First come named moves, each a turn or a mirror, each shown by rows before and after it. For each pair of rows after them, which moves, in which order, take the first row to the second? The first pair is done for you.
move j_843:
 2.573  0.358  1.980 -0.022  0.952  0.005 -1.068  2.773  2.200 ->  2.946  0.323  1.741  0.102  0.497  0.181 -0.775  2.766  2.261
-2.152  2.385  3.803 -0.260 -0.171  3.189  0.486  2.400  1.965 -> -1.282  1.890  3.153 -0.120 -1.626  3.673  1.281  2.604  2.373
 0.057 -0.960 -3.144  0.203 -2.798  1.121  2.577 -1.334 -0.473 -> -3.157  0.937 -0.173 -0.437  3.050 -1.517 -0.491 -1.877 -1.463
 0.288 -0.955 -2.253  0.747 -3.409  2.894  3.005  0.146  0.233 -> -3.918  1.579  1.450 -0.108  3.846 -0.262 -0.739 -0.533 -1.257
move j_309:
-0.693  0.959  1.076  0.859 -0.429  1.649  1.553  2.264  1.054 -> -0.203 -1.181 -0.373 -0.190  0.537  1.478  2.445  2.022 -0.711
-0.342  0.551  3.740 -0.859  0.889 -1.222 -1.220 -0.860  1.256 ->  0.337 -2.177  1.527 -2.081  2.021 -1.441  0.070 -1.328 -1.119
 4.502 -1.473 -1.503 -0.358  0.310  3.424  2.012  0.980  0.243 ->  3.892 -0.088 -2.341  1.235 -3.006  2.729  1.383 -0.700  0.165
move j_155:
 1.278 -1.476  0.408 -1.590 -0.497  0.454 -0.747 -1.311  1.823 ->  0.176 -1.494 -0.151 -1.258 -1.163  0.699 -0.197 -2.343  1.131
-1.523  0.879 -1.789  1.747  0.561 -0.995 -0.773  1.387 -3.414 ->  0.195  0.805 -0.721  1.230  1.497 -1.310 -1.768  3.061 -2.442
-0.862  3.568  3.168  0.476 -0.610 -0.486 -1.737  0.366  3.224 -> -3.315  3.582  1.641  1.349 -2.036 -0.002 -0.427 -1.979  1.857
 4.177 -1.539  0.649  1.634  2.406  0.815 -0.994  5.388  1.870 -> -2.554 -1.820 -3.815  3.981 -1.788  2.152  3.004 -1.162 -2.499
move j_328:
 0.690 -1.040 -1.186 -2.995 -0.828 -2.595 -2.908 -1.726 -0.596 ->  2.082 -1.376 -0.927 -3.229 -2.037 -1.557 -2.186 -0.923  0.885
 0.161 -0.484  2.837  0.764  1.621 -0.401  0.828 -2.783  1.797 -> -0.364 -0.944  2.095  0.726  2.125 -0.811  0.921 -3.342  0.618
-0.460  1.220 -0.077  1.300  0.092  0.032 -0.721  1.298 -0.418 -> -0.426  0.610 -1.032  1.177  0.217 -0.558 -0.602  0.786 -1.396
Then:
Each pair is two moves apart.
-2.894  0.224  1.314 -1.593  0.905  0.871  2.014 -2.346  2.022 -> -2.873  0.503  1.271 -1.136 -0.136  1.391  2.386 -2.136  2.383 -> j_843 j_328
-0.819  4.743 -0.662  1.011 -0.860 -0.416 -0.727  2.299 -0.113 -> -1.322  4.180 -0.378  0.272  1.551 -0.944 -1.079  2.550 -1.094 -> j_328 j_309
-0.741 -1.469  1.555  0.370 -0.476  0.945 -0.466 -2.652  0.145 ->  0.862 -2.610  1.118 -0.411  0.263  0.193 -0.724 -1.925 -0.305 -> j_155 j_309
 3.632  0.109 -0.148  0.675 -0.085 -0.779  1.388  2.057  0.381 ->  2.016  0.336  0.366  0.296  2.711 -2.419  0.119  1.251 -1.141 -> j_843 j_328
-0.665 -0.493  1.025 -0.656  4.375  0.564  0.383  1.604 -0.612 ->  1.348 -2.510 -1.506 -0.920  1.459  1.607  2.394  1.345 -0.908 -> j_328 j_843
-0.101  2.181  2.649  2.398 -1.057  2.113  0.330  0.265  3.373 -> -3.559  2.505  1.432  3.082  0.163  0.431  0.073 -2.129 -0.067 -> j_155 j_328
 0.990 -3.415 -0.306 -1.500  0.757  2.253  1.726  3.506 -1.156 -> -2.491 -2.509  0.356 -1.441  3.154  1.132  0.821  1.544 -2.802 -> j_155 j_843
-1.514 -0.839  1.423 -0.656 -0.133  0.715 -0.921 -1.095 -1.829 -> -0.367 -0.895  1.297 -0.174 -2.056  1.831 -0.280 -0.424 -0.493 -> j_843 j_328
-0.555 -3.309  0.334 -4.553  3.337  0.025 -0.373 -3.766  0.634 ->  0.553 -2.030  2.493 -4.189  2.081  1.933 -0.292 -1.883  4.263 -> j_328 j_328
 2.520  0.522  2.208 -0.889  1.855  1.061 -0.766  2.371  3.726 -> -4.421  1.719 -0.356  1.116  1.810 -0.069  0.281 -2.886 -1.288 -> j_328 j_155
 1.472 -3.917 -1.527 -1.396  0.178 -0.911  1.668 -2.082 -0.155 ->  2.081 -3.664 -0.205 -1.951  0.972 -0.416  1.394 -1.389  1.303 -> j_843 j_328
-0.740 -0.293 -0.224  0.454 -1.177 -0.442 -1.845  1.595 -1.643 -> -0.428  0.047  0.437  0.532 -1.404 -0.080 -1.903  2.013 -0.720 -> j_328 j_309
 1.007 -2.967  0.935 -1.110  1.756  0.301  2.494 -0.197  0.388 ->  0.837 -2.232  2.078 -1.013  2.335  0.427  1.920  0.425  1.350 -> j_843 j_328
-1.160 -0.745  1.458 -2.261  2.348  0.740 -0.574 -2.502  2.434 -> -0.791  0.434  2.024 -1.131  0.250  1.993 -0.290 -1.632  4.032 -> j_843 j_328
-0.983  0.312  1.167 -0.780  0.326  0.022 -0.527 -1.512  1.470 ->  0.332 -1.451 -0.283 -1.146 -0.391  0.919  0.993 -1.150  0.950 -> j_309 j_843
 1.362 -3.170  0.828 -3.949  5.171  0.798  0.646  0.308  0.368 ->  3.045 -1.458 -1.685 -1.214 -4.935  1.149  1.563 -2.338  2.260 -> j_309 j_328
-1.409  0.499  1.623 -0.092  4.733  2.857  1.591  1.159  1.050 -> -2.461 -0.737 -0.698  0.029  3.823  2.964  3.050 -0.884 -0.874 -> j_155 j_328
-1.250 -1.276 -0.228 -0.976  4.709  0.464  0.366 -1.497 -1.836 ->  2.236 -2.160  0.335 -1.661  1.679  3.197  1.868  0.212  1.965 -> j_328 j_328
-3.969 -1.011 -0.443  0.439  0.727  1.292  1.089  2.086  2.883 -> -3.347 -1.071  0.157 -0.053  2.593  0.041 -0.079  2.933  2.462 -> j_328 j_155
-3.859 -0.567  1.261 -0.895  2.473  0.066  0.851 -3.358 -1.893 -> -0.706 -0.604  1.142 -0.048 -3.210  3.612  3.172 -1.296  2.052 -> j_843 j_328
 0.760 -0.411  0.960 -0.788  0.174 -0.756 -0.411  0.556  0.024 ->  0.531  0.141  0.546 -0.249 -1.018 -1.062 -0.527 -0.165 -0.189 -> j_309 j_309
 3.491 -2.766 -0.325 -1.423 -2.409  2.079  1.689  1.299  1.094 ->  3.063 -0.984  0.897 -0.708 -3.272  2.245  1.036  1.607  2.611 -> j_309 j_309
-0.376  0.087 -1.386  0.844 -1.103 -0.033  1.819  0.438 -1.554 ->  1.132  0.972  0.452  0.433  0.728 -0.660  0.081  2.512 -0.288 -> j_155 j_328
-3.704  0.063 -1.732 -0.087 -0.904  0.564  1.070 -4.273 -1.726 ->  4.090 -1.105  1.046 -2.411  0.378  1.058 -0.803  1.571  3.345 -> j_328 j_155
-1.912  1.030 -1.173  1.041 -1.046 -1.173 -0.365 -2.116 -2.190 ->  0.169 -0.036 -1.988  0.708 -3.414  0.297  1.037 -1.711 -1.097 -> j_843 j_328
 1.556  1.721 -0.347  1.038 -5.239  0.248  0.688  0.590  2.132 ->  0.214  0.213  2.293 -1.471  3.907  0.636  0.333  3.891  0.927 -> j_328 j_309
 2.903 -2.661  1.095 -2.484 -3.015  1.487  1.609 -1.283  4.966 ->  0.026 -3.959 -0.259 -3.835  2.554 -2.276 -0.125 -4.404 -0.639 -> j_843 j_309
 1.469  1.441 -1.232  1.712 -1.576  1.883  1.311  1.960 -0.157 ->  0.816  0.813 -0.362  0.921  2.116  1.769  1.046  3.044 -1.093 -> j_328 j_309
 2.049 -3.869 -2.885 -1.827 -0.945  1.254  3.120 -1.364 -1.919 ->  3.872 -0.712  2.445 -1.827  0.571  2.009  0.438  3.134  3.284 -> j_155 j_328
 1.647 -1.665 -1.724  0.893 -0.664 -0.650  1.105  1.095 -0.876 -> -0.782 -0.673 -0.952  0.876  1.867 -1.815 -0.126 -0.031 -1.879 -> j_843 j_155
 1.053 -1.615 -1.340 -0.481 -2.521 -2.493  0.477 -1.956 -0.236 ->  1.542 -0.781  0.958 -1.159  0.636 -3.776 -1.445 -0.535  0.483 -> j_155 j_843
 2.220  2.000  0.373  2.671 -1.750 -0.320 -1.804  5.330  2.004 -> -0.427  0.811 -2.406  2.521  1.160 -3.662 -2.475  2.193 -3.944 -> j_328 j_328
-2.239 -1.455 -1.833  0.911 -2.122  3.025  3.360 -0.796 -0.603 -> -2.885 -2.535 -1.819 -0.575  1.065  1.370  2.432 -1.911 -2.416 -> j_843 j_328
-2.939  0.669  1.190 -0.491  1.648  1.801  0.624  1.299  1.323 -> -3.910  0.010 -1.238  0.049  0.422  0.226  0.726 -1.206 -1.506 -> j_328 j_309
-1.466  0.372 -1.602  0.644  0.289 -0.181  0.099  0.108 -2.752 -> -1.468  1.145  0.627  0.326  1.959  0.646 -0.368  2.001 -0.751 -> j_309 j_309
-1.072  0.741  1.949 -1.793 -0.659 -0.469 -1.297 -4.047  2.697 -> -1.780 -1.189  1.540 -2.829  1.502  0.339  0.048 -3.975  1.419 -> j_309 j_155
 3.721 -1.688 -0.618  0.559 -0.179  2.039  1.613  5.049  0.401 ->  2.967  1.020 -0.796  2.524 -4.271  1.371  0.732  3.589  1.338 -> j_309 j_309
-3.044  1.863  1.774 -3.629  1.086  2.479 -1.073 -2.456  1.288 -> -0.736  0.690  1.891 -4.732  3.013  1.097 -2.141 -1.038  0.923 -> j_328 j_155
 1.889  0.442  1.890 -0.525 -3.060  1.309 -0.793 -0.849  3.548 -> -1.834  2.197  2.122  0.767 -2.465  0.608 -0.978 -2.688  2.128 -> j_155 j_328
 1.303  0.752 -1.261  3.763 -3.967 -3.907 -1.433  1.202 -3.148 -> -0.303  1.945  1.028  3.036 -0.294 -5.141 -3.383  1.181 -3.105 -> j_328 j_843
 2.851 -0.878  0.040 -2.902  0.610 -0.183 -0.980  0.144  1.591 ->  2.196 -1.007 -1.631 -2.430 -0.655 -1.164 -0.966 -1.604 -0.059 -> j_843 j_309
-0.776 -4.312 -1.620 -2.030  5.805  1.625  3.111  1.914 -2.726 -> -3.243  5.285  3.399  2.903 -1.885  1.204 -0.905  1.312  3.908 -> j_309 j_309
 3.939 -2.370  0.800 -4.910  0.796 -0.984 -0.323 -2.431  3.348 ->  3.166  0.381  1.765 -3.177 -2.156 -1.034 -1.257 -2.773  5.195 -> j_309 j_328
 4.165  0.556 -0.209 -1.416 -1.448 -0.345 -1.309  1.234  0.750 ->  0.951  0.010 -3.000 -0.528 -2.989  0.237  0.954 -2.029 -1.618 -> j_309 j_155
 0.765  1.282 -0.307 -0.910  2.134 -0.257 -1.027 -0.436  2.343 ->  0.320  0.631 -1.893 -0.762  1.765 -1.271 -0.837 -1.868  0.195 -> j_328 j_309
-2.427  2.186  0.367  1.611 -1.580 -0.600 -2.334 -0.104  0.947 -> -2.249  1.039 -0.840  0.970 -0.035 -2.081 -2.686 -0.933 -1.499 -> j_155 j_328
-1.382 -0.222 -2.379  2.259 -1.320  2.596  2.856  3.366 -2.867 -> -1.441  0.813 -0.197  2.103  0.001  3.219  2.253  4.976 -0.929 -> j_309 j_309
 1.421 -5.542 -1.925 -3.672  2.152 -0.987  0.612 -1.102 -0.046 ->  1.036 -3.237  2.150 -3.662  3.852 -0.292 -0.988  0.748  3.502 -> j_328 j_843
-3.106  1.274  1.544  2.132 -3.767  4.710  3.328 -0.845  3.368 -> -5.089  2.319  1.206  2.999 -3.130  3.372  2.602 -1.532  1.634 -> j_328 j_843
-0.654 -2.897 -1.967 -2.683  0.858  0.376  1.708 -0.257 -1.712 -> -1.465  1.330 -0.851 -0.062 -4.426  0.116  0.275 -1.324  0.741 -> j_309 j_328
 1.182 -1.885 -0.269 -0.761  0.830  2.564  1.405  1.504  1.186 -> -2.103 -0.724  0.433 -0.669  3.095  1.393  0.681 -0.141 -0.385 -> j_155 j_843
 2.238  0.321  0.931  1.371 -0.609 -0.214 -0.463 -0.545  0.484 ->  1.724  0.216  1.539  1.001  1.263 -0.131 -0.653  0.013  0.134 -> j_309 j_328
 0.989 -1.292  0.339 -0.452  3.859  0.387 -0.361  2.978 -0.826 ->  0.180 -2.075 -2.815  0.677 -0.232  2.006  2.528  0.734 -1.909 -> j_843 j_155
 1.021  0.565 -1.112  0.918 -0.985 -0.494 -0.606  1.266 -0.201 ->  0.399  0.557 -0.591  0.338  1.229 -1.079 -1.172  1.227 -0.788 -> j_843 j_309
-3.025  1.345 -0.522  1.495 -3.226 -0.040 -0.073 -3.473 -0.142 -> -0.359  0.252  1.616  0.405 -2.514  3.499  1.469  0.692  3.418 -> j_309 j_843
-2.429  2.058 -1.325  4.096 -2.540  0.122 -0.212  0.792 -1.941 -> -1.200 -1.766 -1.493  1.201  3.024  1.095  1.162  2.790 -3.478 -> j_309 j_309
-0.743  1.449  0.204 -0.540  0.908 -1.493 -1.203 -0.668 -0.384 -> -0.282  1.717  0.291 -0.225 -0.653 -1.517 -1.114 -0.958  0.298 -> j_328 j_309
 2.775 -0.515 -2.166 -0.399 -0.480 -0.894  0.145 -0.207 -1.511 ->  1.908  2.415  1.049  0.511 -0.240 -0.092 -1.272  1.445  1.318 -> j_328 j_328
 0.372  1.333 -0.290  1.941 -1.789 -1.849  0.126  1.300 -1.589 ->  0.776  1.569  1.394  1.371 -0.281 -0.944 -0.061  2.834  0.023 -> j_328 j_309
-2.327  0.500  1.802 -1.028  0.530 -0.611 -0.449 -2.496  2.485 ->  0.825 -0.494  1.131 -1.092 -1.567  0.370  0.379 -0.757  3.991 -> j_843 j_155
-4.365  1.708  0.786  1.522 -3.193  3.726  1.799 -1.353  0.215 -> -5.625  0.379 -0.416  0.683 -0.690  1.803  1.483 -3.129 -2.774 -> j_843 j_328
-2.648  0.109 -2.481  2.745 -0.392 -0.297  1.449  0.728 -4.483 -> -2.309  0.922  1.387  1.668  3.281  1.227  0.861  3.941 -1.805 -> j_309 j_309
-4.042  3.688 -0.935  3.003 -0.164  0.018  0.001 -2.000  1.439 ->  2.122  2.300 -0.675  2.389 -2.234  1.244  0.004  2.093  4.552 -> j_155 j_843
 0.531 -1.375  0.510 -0.286  1.307  1.688  1.729 -0.470 -1.354 ->  0.679 -0.876 -0.281  0.569 -1.011  1.534  1.988 -1.436 -1.261 -> j_328 j_309
-4.505 -0.070  2.444 -0.181  4.721  2.018  0.917 -2.105 -0.476 -> -1.519 -3.940 -1.944 -0.891  0.885  3.151  3.857 -2.998 -1.681 -> j_328 j_843
 1.276 -3.426 -1.990  0.348  0.785  2.957  2.704  0.904 -0.148 ->  3.897 -0.669 -0.211  1.417 -1.602  1.305 -0.309  2.470  2.826 -> j_309 j_155
-0.605  0.153 -1.364 -0.507 -0.069 -0.560  1.252 -0.625 -0.947 -> -0.078  1.872  0.515 -0.081 -0.325 -0.492 -0.087  0.488  1.044 -> j_309 j_155
-1.142 -1.104 -0.028 -0.210  3.031 -0.312 -0.554 -0.424 -2.499 ->  2.824 -2.311 -0.925 -0.558  0.326  0.900  0.365  1.667 -0.518 -> j_843 j_155
 0.917 -1.210  0.508 -1.670  1.159 -1.603 -1.210 -1.555  0.101 ->  1.566 -1.893 -0.763 -1.232 -1.172 -0.499  0.185 -1.794  0.068 -> j_843 j_155
-1.479  1.921 -1.254  2.365  0.915 -0.525 -1.198 -1.711 -2.169 -> -1.040  0.665 -0.356  1.057  4.026  0.141 -0.767 -0.182 -2.162 -> j_309 j_309
 1.148  0.977 -3.684  2.350 -2.915 -2.767 -1.224  0.262 -4.011 -> -0.810  3.367 -0.673  2.399  0.616 -3.656 -3.292  1.421 -3.231 -> j_309 j_328
 0.666 -2.553  2.922 -2.856 -0.013  1.466 -0.464 -0.677  5.444 -> -0.874 -4.451  1.097 -3.906  2.874 -0.736 -0.607 -2.745  1.469 -> j_309 j_843
 0.984  0.217 -0.496 -0.874 -1.906 -1.102  0.032  0.213  0.035 -> -0.164  0.845 -0.129 -0.255 -2.250 -0.760  0.077 -0.164  0.172 -> j_328 j_155
 5.345 -1.983 -0.758 -1.262  0.643 -2.327 -0.840  1.319  1.067 -> -1.954 -0.637 -1.527 -0.143  2.372 -3.234 -0.520 -3.734 -2.748 -> j_155 j_843
-1.045  2.143  0.058  2.880  0.777 -1.523  0.879  1.385  0.737 -> -0.483  0.098 -2.079  2.171  1.282 -1.873  1.929  0.558 -1.541 -> j_309 j_309
 1.105  1.556 -2.018  2.364 -2.938 -2.744 -1.459 -0.392 -1.224 ->  0.698  2.274 -0.615  1.791 -0.481 -3.541 -2.823  0.084 -1.202 -> j_843 j_155
 4.693 -0.654  4.076 -2.051  1.495 -0.185 -1.875  2.039  4.650 ->  1.969 -3.552 -0.864 -2.380  4.298 -3.730 -1.478 -1.846 -3.381 -> j_328 j_309
-4.471  1.961 -0.253 -0.452  5.938 -2.266 -0.863  1.143 -1.387 -> -0.751  1.407 -0.583 -1.083  5.747 -4.299 -2.420  2.548 -0.903 -> j_309 j_155
 2.144 -1.129  1.991 -2.623  0.259 -1.553 -2.333 -2.536  2.606 ->  1.640 -2.117  0.882 -3.027  1.284 -2.138 -2.169 -3.082  0.891 -> j_328 j_309
 0.182 -0.447  0.434 -2.071  2.499 -3.205 -1.822 -2.144 -0.696 ->  1.318  0.472 -0.157 -1.079 -2.441 -2.649 -1.585 -2.996  1.351 -> j_328 j_309
 2.070 -1.860  0.386 -1.056 -0.520 -0.783 -0.542  1.505  1.066 -> -2.293 -0.894  0.231 -0.335  0.853 -1.393 -0.539 -1.335 -1.448 -> j_155 j_843
